One turn moves each row of this set onto another row. After a few examples, where does it send each row asked below?
J648: [ 13  -9 -43 -24  13  22  20  14   2   7  18 -15 -12 -20 -11 -11  -6 -13
   8 -22  26 -23   7 -17  -6   5  24  13  -8 -18  24  29 -10  24  -4]
J960: [ -7  -5 -10 -31  -8  -8 -14 -15 -19 -11 -22  -1 -14  -1   6 -29  -2   7
  13  -7   4   6  -5 -16 -28   2  -4  -2 -18 -29  57  12   8  14   8]
J777: [ 21  10 -14 -25  10   5  -1  -3   5 -24  11  -5  -8  -9  19  18   2  -9
  39 -20   2   1 -12 -26  12   9 -28  12 -18 -26 -14 -28 -15 -21  -9]
J310: [ 25  -1 -11  -7   1  12   0   0  -1 -15  13 -11   2   0  29  19   3  -4
  46 -24  -3   4 -15 -23 -13   3 -19   8 -20 -20 -11 -29 -21 -21  -9]
J576: [-12 -19 -14 -21  -8 -16   5  18 -13   8  12   2  22  -7   2 -20  -6  23
   9 -23   4   9  20 -30 -15   2  -7   6  -3 -21  21  29 -25  27 -11]
J817: [ 13 -16   6 -26  10  36 -34  23  29  -5  23 -12 -13 -22   8   8   1   8
   5 -16   4 -22 -12  16 -16 -20  -1 -17 -26 -12   7   8 -10   5  20]
J620: [  7  -2 -21 -17   2   0 -11  11 -39  11 -46 -34   1 -18 -18  -7   7 -15
  -2  27 -23 -13   0  -9 -24   7   7  10   0 -10  -5  26  18 -14   3]
J527: [ 14 -18   3 -15  17  29 -26  15  35  -6  16 -21 -14 -18  18   9  -3   4
  11 -21   8 -14  -6  17  -9 -23   6 -28 -35  -9  12   9  -7  14  19]
J770: [  8  -5 -10 -14  14   3  -6   4 -35  15 -45 -35  -3  -5 -23  -3   7 -13
   8  31 -23 -16   8  -4 -16   8 -10   7  -2 -10   3  30  20 -10   1]
J238: [ 15 -16   4 -28   8  33 -34  15  23 -16  15 -20 -12 -35  10   5   1  18
  10 -12   5  -9  -5  19 -13 -24   5 -19 -29  -8  19   5 -20   2  11]
J659: [ 17  -5 -11  -9   7   5   1   3  -6 -11   5  -2  12 -14  32  26   7  -4
  43 -30   9   3 -17 -30  -3  -7 -23  19 -15 -28 -13 -27 -12 -11 -12]
J188: [  6  21 -31 -16   0   0   4   2 -21  -2  11  -4   2   3  -7  -5  -8 -14
   6 -14   7 -12  18 -26  10  -5  44   7 -27 -48   6   3  -7 -24   0]
J213: [  9   0 -10 -11   7  -1   1  17 -35  11 -43 -31   2 -13 -19 -12   3  -4
   4  19 -15 -13  18  11 -26  12   9  11   9 -17   7  25  16 -22   4]
J446: [  2  19   3 -10  16  -3 -28  17  -3  12  12 -19  10   3  10 -16  -6  37
 -35  -1 -20 -18  -1   0   4  -4   1  -6 -18  -7  -6  20  20  14 -26]
J215: [ -9 -13 -24   4  15  -8  21 -29  -4  12  19 -14 -10 -11  -1  16  15 -44
   1  29   1  10   3  -7  -6  -3 -18   7   8   0   4   7 -14   0 -12]
J28: [ 13   9   9 -14   7  -4 -25  25  -4  17   6 -12  10   3   8 -11 -20  33
 -32 -12 -18  -9  10  -2   9   9  10  -3 -17  -1 -15  17  21  12 -19]
J712: [  2 -21  -3 -32   7  31 -34   1  25 -15  15  -4 -12 -26   5  -2  -9   4
  18 -15   8 -24  -5  19  -9 -29   6 -26 -27 -18  11   8 -11   0  11]
J858: [ 16  -1 -14  -7   7   2  -6   5 -30  17 -33 -33   0 -16 -24 -11   4 -11
   6  24 -26 -10   8  -7 -27  19   6  10   4   1  12  30  24 -14  16]
J361: [-21   1 -17  -6  20 -16  10 -11  -4  15  12  -7  -1  -9   4  24  18 -53
   6  29  -5  15   0   0   1   8 -27   5   7 -11   0   8 -16   0   3]
J260: [ 28  -8 -11 -16   5   9  -3 -10   4 -13  -1   2   7  -7  26  14  -1 -12
  42 -24 -11  -2  -5 -38  -5  -7 -20  12 -20 -21 -10 -29 -19 -20   2]
J385: [ 13   5 -16 -29   7  -3  -2  11 -30  16 -41 -36  -5  -3 -16  -8  10 -14
   3  19 -31  -9  -1  -2 -24  15 -15   0  15  -3  12  26  22 -13   4]
J283: [-12  -1 -27   5  10 -11  16 -29   3  15  14   2  -5 -21   4   6  13 -39
  -5  28   4   4   3  -1  -6  14 -22  20  12  -6   8   7 -13   9  -4]
J261: [-14 -14 -30   4   7  -7   4 -26   3  19  15 -13   0  -8   9  22  11 -46
  10  29  -3  11   1  -8   2   8 -21  13   5  -3  -2  -3 -13   9  -5]
J19: [ 10  12   5 -13  10  -1 -20  28   1   9   7 -19  10  -1   4 -14 -10  32
 -38  -2 -36  -1  -1  -5   6   2  -4  -3 -22  -7 -10  30  15  11 -21]
J47: [  8  -9 -10 -28  12  31 -30  26  32 -17  19 -27  -4 -19   0  10   8  11
  20 -23   9 -29  -6  18  -6 -12 -10 -21 -21  -8   5  16 -10   2  14]
J800: [ 13   6 -20  -4  10   5   1  -6 -10 -21  -1   3   6 -12  25  12   4  -6
  44 -33  -9   1 -15 -28  -6   0 -27   9 -19 -23 -13 -14 -30 -17 -12]
J165: [ -8 -11 -21   6  24 -10  15 -23  -8  12  15   1   9  -4   9  17   9 -47
   1  29  -5   6   3 -13  -7  13 -21  13  -5   6   3   9 -18  13  -3]
J872: [-25  18 -34  -9  20 -12 -31  -6 -22   4  -2   4 -15  16  20  -4  11 -24
  -8 -16  -7   3   8  -3   6 -13  21   2 -17 -17  36  12 -12  10   3]
J179: [  2   8 -13 -13  13  -7 -19  27   8   4   9 -19  11   2  11 -16 -17  31
 -31 -13 -26  -6  -2   7   9  -3  12  -1  -9  -7  -4  21  26  18 -30]
J244: [  3   9  -2 -32  -2  -5 -21  29   4   4  10 -18  24   3   1 -13 -12  30
 -38   1 -17  -9  -2   6  -1  11  -7 -13 -14  -9 -14  23  16  15 -22]

J576 turns into J188
J238 turns into J215
Now find these:
J28 turns into J260
J385 turns into J47
J310 turns into J770
J283 turns into J179

